In the rows, zero is written as 100.
Which row each row swaps with, under one turn or mirror:
sol: 97 73 122 92 90 93 86 64 105 97 94 140 125 99 123 134 81 97 93 104 111
fizi: 93 108 117 125 106 127 96 95 131 104 82 105 145 77 115 100 100 126 93 98
 71
nuruv: 102 76 115 135 122 87 54 113 107 76 100 107 154 81 83 101 95 97 115 105
 118
Luk: 106 74 100 136 100 108 62 92 106 89 92 120 138 70 58 91 78 107 131 79
 109
Lur: 97 79 145 117 108 146 92 114 103 108 99 112 139 95 114 94 79 84 84 66
 102
vaz: 90 106 102 127 112 97 97 85 125 92 132 135 109 94 79 86 62 101 85 69 124
Per: 119 111 96 123 89 144 97 114 114 97 101 123 138 90 105 105 92 105 115 76
 72
sif: 108 74 103 145 95 107 65 87 102 93 92 113 143 70 63 93 81 109 135 83 103
Likov: 98 90 137 112 107 147 95 105 107 111 111 105 143 97 105 90 78 91 85 61
 96
kib: 78 112 113 121 111 107 106 72 106 112 126 161 112 99 82 112 93 100 91 77
 100
baful: 117 105 96 127 89 149 94 112 109 94 102 125 143 88 101 110 90 107 114 75
 71
vuto: 91 82 117 141 93 105 90 101 104 92 135 138 153 109 96 91 72 102 68 66
 111
gik: 106 82 127 120 97 109 76 101 121 101 89 138 124 69 70 101 108 99 145 97
 96
fidos: 93 106 104 136 110 95 97 85 117 88 132 140 111 99 82 80 68 102 90 68 124
zif: 98 101 109 133 102 99 100 87 117 93 129 142 109 100 82 85 58 104 90 64
 122
relor: 81 110 114 121 110 107 109 78 104 108 128 160 112 97 80 106 98 102 93 72
 96
tum: 98 87 123 115 132 118 66 70 90 91 104 120 146 86 113 100 103 68 96 114
 117
Vezaf: 88 113 127 136 106 126 94 98 129 91 89 98 149 65 115 110 91 116 107 101
 77
duriv: 108 84 95 138 109 104 63 86 104 88 91 119 138 67 58 89 79 108 131 91 108
Zana: 92 79 108 89 90 91 90 72 108 98 101 141 114 92 135 118 75 93 85 98 114
bavo: 102 86 143 104 109 145 94 107 112 105 118 110 144 96 115 100 77 88 84 67
 108
samar: 89 111 131 113 82 94 83 100 117 80 112 115 115 107 107 127 113 114 101
 68 127
kuzap: 96 88 150 118 108 138 95 107 103 106 109 104 137 100 109 104 73 90 86 64
 103
dito: 77 107 101 127 69 117 62 95 111 93 90 136 162 78 94 93 121 117 95 95 96
zisi: 105 83 127 126 96 114 75 101 127 106 84 136 124 72 72 103 104 100 145 97
 95
Muzab: 81 81 122 97 85 100 87 69 102 95 103 147 134 87 118 137 63 89 85 103 112
Rekam: 71 104 103 122 66 120 63 82 105 92 87 137 159 80 94 98 119 117 87 97 100
ladas: 87 107 130 118 85 99 78 96 112 76 112 120 115 110 116 135 108 115 101 67
 125
Toviz: 96 105 106 135 111 96 94 82 117 95 131 134 106 100 80 82 65 105 88 66
 120
labu: 88 105 106 126 113 93 95 89 120 93 131 141 108 97 82 86 64 102 81 76 126
nobot: 109 77 101 136 101 105 59 87 104 95 91 120 134 71 58 84 74 107 130 84
 109
givod: 89 79 119 105 88 95 81 68 94 97 94 148 126 86 131 123 69 95 93 113 113
Pibek: 74 101 101 119 71 121 51 96 114 92 85 141 157 78 95 88 112 110 91 103 98
vod: 83 106 135 112 79 96 83 102 121 78 101 119 114 104 112 127 110 114 97 77
 130
Sekot: 100 77 113 137 126 80 55 109 106 73 108 108 144 85 82 104 91 96 109 104
 115
lek: 80 93 128 99 81 96 82 64 101 102 91 142 124 98 126 126 75 103 90 104 120
geba: 112 102 91 92 109 104 78 90 112 78 115 152 117 96 110 123 87 81 106 111
 114
samun: 84 104 127 109 80 86 82 103 112 79 106 128 116 105 111 131 110 110 100
 74 134
vom: 94 107 124 125 110 132 95 95 134 102 93 99 148 68 115 111 92 131 95 89
 86
regi: 106 76 100 143 95 105 65 86 102 90 91 118 136 68 64 90 74 102 135 84 103
pesi: 99 88 122 104 125 107 63 71 86 93 101 117 139 88 109 94 94 65 108 119
 116
semo: 95 75 117 144 91 106 86 103 108 95 133 132 154 102 89 89 68 102 69 66
 102
Supe: 99 95 103 121 103 128 89 90 127 103 87 96 148 64 119 102 103 122 106 89
 75
Laz: 93 90 123 114 126 116 60 71 92 94 102 122 153 81 105 90 94 69 97 126 113
moru: 114 101 86 90 106 106 77 87 106 83 114 153 120 96 108 124 91 80 109 108
 114
vol: 74 103 101 119 64 113 58 93 107 95 86 142 154 80 90 89 116 111 91 101 97
von: 87 113 126 121 98 131 85 89 132 105 79 97 151 72 112 106 97 129 103 98
 90
Vub: 95 90 118 114 125 115 64 80 76 94 98 118 148 85 116 94 94 70 106 120 105

bavo swaps with -> Vub
semo swaps with -> Sekot
Likov swaps with -> pesi
relor swaps with -> gik
von swaps with -> lek

Which row each row swaps with, under one turn or mirror:
Punip: 122 87 96 90 124 106 71 116 99 61 65 80 75 119 102 134 91 98 91 125 121
 52 122
tosi: 113 86 134 112 129 93 94 116 106 71 51 99 103 105 121 112 123 115 118
 136 129 119 103
filip: 121 72 85 92 114 100 65 104 92 51 54 88 72 98 98 130 96 89 89 126 111 56
 130
sog: 126 43 96 95 92 77 95 83 117 56 70 105 115 89 77 106 85 109 71 105 127
 90 100
Bek: 123 38 89 98 121 73 95 96 111 63 79 101 119 98 79 100 99 96 79 104 131
 88 106
ses: 122 55 82 111 116 90 106 99 119 58 75 107 119 117 77 109 103 110 77 117
 139 92 102
vilan: 103 79 103 105 132 97 60 96 135 100 70 98 57 137 111 135 97 92 117 117
 122 88 105
Dufeg: 120 38 98 83 107 87 90 80 113 63 79 112 112 117 84 98 88 102 82 93 133
 90 116
tulo: 108 76 134 108 120 91 104 110 106 65 54 88 108 108 127 107 126 111 122
 142 127 111 113
Matus: 116 75 137 125 127 84 96 102 104 61 60 92 106 108 122 105 116 100 132
 137 131 105 115
pusu: 70 90 125 93 115 74 98 70 93 67 59 109 95 85 137 129 89 84 92 102 104 96
 112
Detiv: 107 80 131 118 126 86 95 119 110 65 61 88 104 95 121 103 114 112 125 138
 128 116 102
vul: 96 36 111 125 106 91 86 64 149 76 63 113 98 110 93 118 94 87 106 113 106
 99 89
roko: 75 93 114 98 107 66 98 73 93 77 62 101 95 82 139 124 87 85 96 104 107 92
 109
bet: 129 40 96 94 112 73 93 92 111 57 64 99 120 106 80 102 103 111 73 105 132
 79 102
gur: 106 79 105 88 135 102 68 104 123 95 64 99 41 122 112 133 103 94 110 112
 110 98 118
bameg: 120 82 86 108 109 104 82 107 107 65 70 96 68 112 103 134 103 108 89 134
 111 44 123
Mota: 102 37 114 103 90 81 84 64 144 85 55 124 91 100 93 123 95 92 117 124 103
 107 96
rima: 109 86 129 121 124 96 96 113 104 62 47 90 105 105 123 123 129 106 119
 140 130 113 106
kune: 119 54 79 85 108 88 85 94 119 63 75 95 119 106 77 106 101 116 71 115 135
 101 106
Futub: 105 81 112 100 143 98 56 98 124 92 70 103 52 139 107 125 93 92 105 104
 118 93 99
Saz: 107 81 129 116 132 84 102 111 113 59 56 96 101 99 122 97 119 112 126 143
 130 112 116
Veru: 100 36 119 120 104 82 82 70 150 81 58 118 91 100 105 117 95 91 115 116
 102 105 79
vitad: 97 84 102 103 139 85 52 98 135 89 71 112 52 125 116 134 99 94 110 111
 121 98 109
nazar: 112 84 106 96 113 105 62 112 103 52 71 94 83 122 96 146 105 105 78 124
 113 50 130
Gol: 95 32 118 109 102 80 74 71 142 87 56 122 103 92 101 123 99 87 101 109
 103 100 88
vav: 117 86 88 97 118 104 73 104 102 59 62 90 84 106 100 143 94 98 77 133 102
 60 136
babir: 117 75 86 98 114 102 60 109 103 54 66 86 84 107 112 133 97 87 73 120 104
 50 112
podiv: 96 84 107 99 135 102 59 95 124 85 69 111 46 133 108 138 97 96 109 108
 115 97 104
Kegik: 120 81 85 83 108 93 67 98 99 64 62 92 79 109 114 122 83 78 81 121 104 59
 137
Tol: 109 83 141 123 130 93 95 115 105 55 60 95 105 93 128 107 116 106 120 131
 129 107 110
Pudo: 124 87 91 89 116 93 67 99 98 63 55 84 82 113 103 139 96 105 77 123 110
 49 130
Som: 102 44 107 104 95 94 86 71 149 83 54 121 94 101 91 119 94 91 113 129 98
 96 84
ruz: 123 80 89 105 122 93 71 105 95 70 60 88 87 118 107 125 95 80 94 114 102
 45 141
Sem: 122 54 87 102 106 80 105 90 113 70 63 115 112 112 73 112 101 115 66 104
 121 101 118
tume: 102 80 106 96 133 92 62 105 128 101 71 111 62 139 113 132 103 106 117
 106 128 103 100
fipi: 120 97 95 111 122 95 69 99 95 54 58 76 76 120 103 136 100 95 80 120 112
 55 121
foto: 109 67 138 110 119 82 111 114 141 74 52 95 92 111 100 117 121 110 104
 149 127 69 129
lopem: 85 90 127 94 105 71 99 72 83 75 57 111 86 85 131 139 96 90 85 108 104
 107 109
siru: 103 84 126 128 135 87 114 108 109 68 60 92 103 106 119 103 114 103 124
 134 124 115 125
tata: 82 73 135 92 116 52 90 69 130 81 72 109 89 101 111 118 87 90 73 96 127
 77 128
bak: 109 75 140 104 116 84 105 114 140 73 57 107 98 119 98 124 109 109 110
 153 123 58 120
pibo: 101 79 115 104 140 94 59 105 123 88 69 107 50 137 111 138 105 96 117 108
 121 89 104
luv: 79 91 122 100 107 68 91 67 89 71 67 97 90 87 143 126 99 91 81 101 106 99
 105
molem: 102 39 115 113 86 87 70 75 147 80 56 130 92 104 112 124 93 88 112 119 99
 95 90
rozol: 117 76 86 94 107 95 60 99 99 71 70 85 72 102 102 134 95 97 96 128 112 50
 134
dis: 124 43 94 83 100 77 106 91 106 66 59 100 115 102 77 102 103 98 81 110
 123 99 107
peg: 118 50 83 103 117 87 92 86 107 48 70 99 111 103 70 111 99 106 77 101 139
 95 102
paf: 113 34 98 99 110 93 92 88 110 58 75 108 114 113 71 113 105 112 73 105
 134 90 106
posas: 120 43 95 87 100 65 89 90 113 70 85 103 118 96 76 105 101 105 79 107 132
 81 109
Papiv: 81 71 134 83 119 65 92 71 118 82 67 103 92 105 106 120 83 83 72 88 124
 74 128
Baf: 79 88 124 101 109 72 105 78 95 75 63 107 86 83 140 123 88 82 88 104 95
 108 123
Gola: 95 36 106 99 102 91 76 80 151 76 55 129 104 107 102 126 97 86 124 119
 104 102 92
gos: 98 80 114 90 130 100 60 93 126 96 58 99 53 131 115 141 97 98 121 110 113
 103 108
Rumu: 107 80 135 117 124 94 99 116 108 59 54 99 105 111 123 99 115 113 117 137
 128 121 117
lopi: 91 88 119 95 108 63 87 68 89 77 60 98 98 78 135 123 94 82 90 96 117 109
 104
Tudil: 87 90 121 98 107 68 81 64 93 76 58 106 102 80 139 129 84 82 95 105 104
 97 101
zudat: 95 74 136 79 116 52 86 75 122 83 75 115 87 111 107 117 80 90 74 92 126
 75 123
pegu: 101 32 114 101 92 92 78 74 151 85 56 127 90 107 99 123 93 90 99 118 103
 103 87
fam: 103 33 109 108 97 93 79 73 147 76 63 122 94 103 97 113 92 89 123 125 101
 103 89
mulad: 81 102 122 103 118 76 98 77 88 77 70 99 89 99 145 122 88 96 76 98 114
 104 107
Sibe: 84 98 124 87 109 81 99 74 92 77 66 101 103 68 133 128 85 94 92 104 112
 106 112
gera: 112 72 132 112 112 97 110 108 106 69 52 88 114 101 127 99 112 106 124
 143 119 104 113
lev: 76 94 127 91 110 82 84 77 93 67 59 102 100 80 138 131 82 89 92 97 102
 107 106
kuzis: 101 68 141 103 120 88 109 118 142 71 50 99 91 115 103 124 120 103 110
 146 124 67 131
mimu: 105 88 111 101 141 100 54 107 129 101 56 98 59 127 110 140 106 104 115
 121 122 94 115

bet swaps with -> Pudo
Dufeg swaps with -> bameg
zudat swaps with -> bak
filip swaps with -> peg

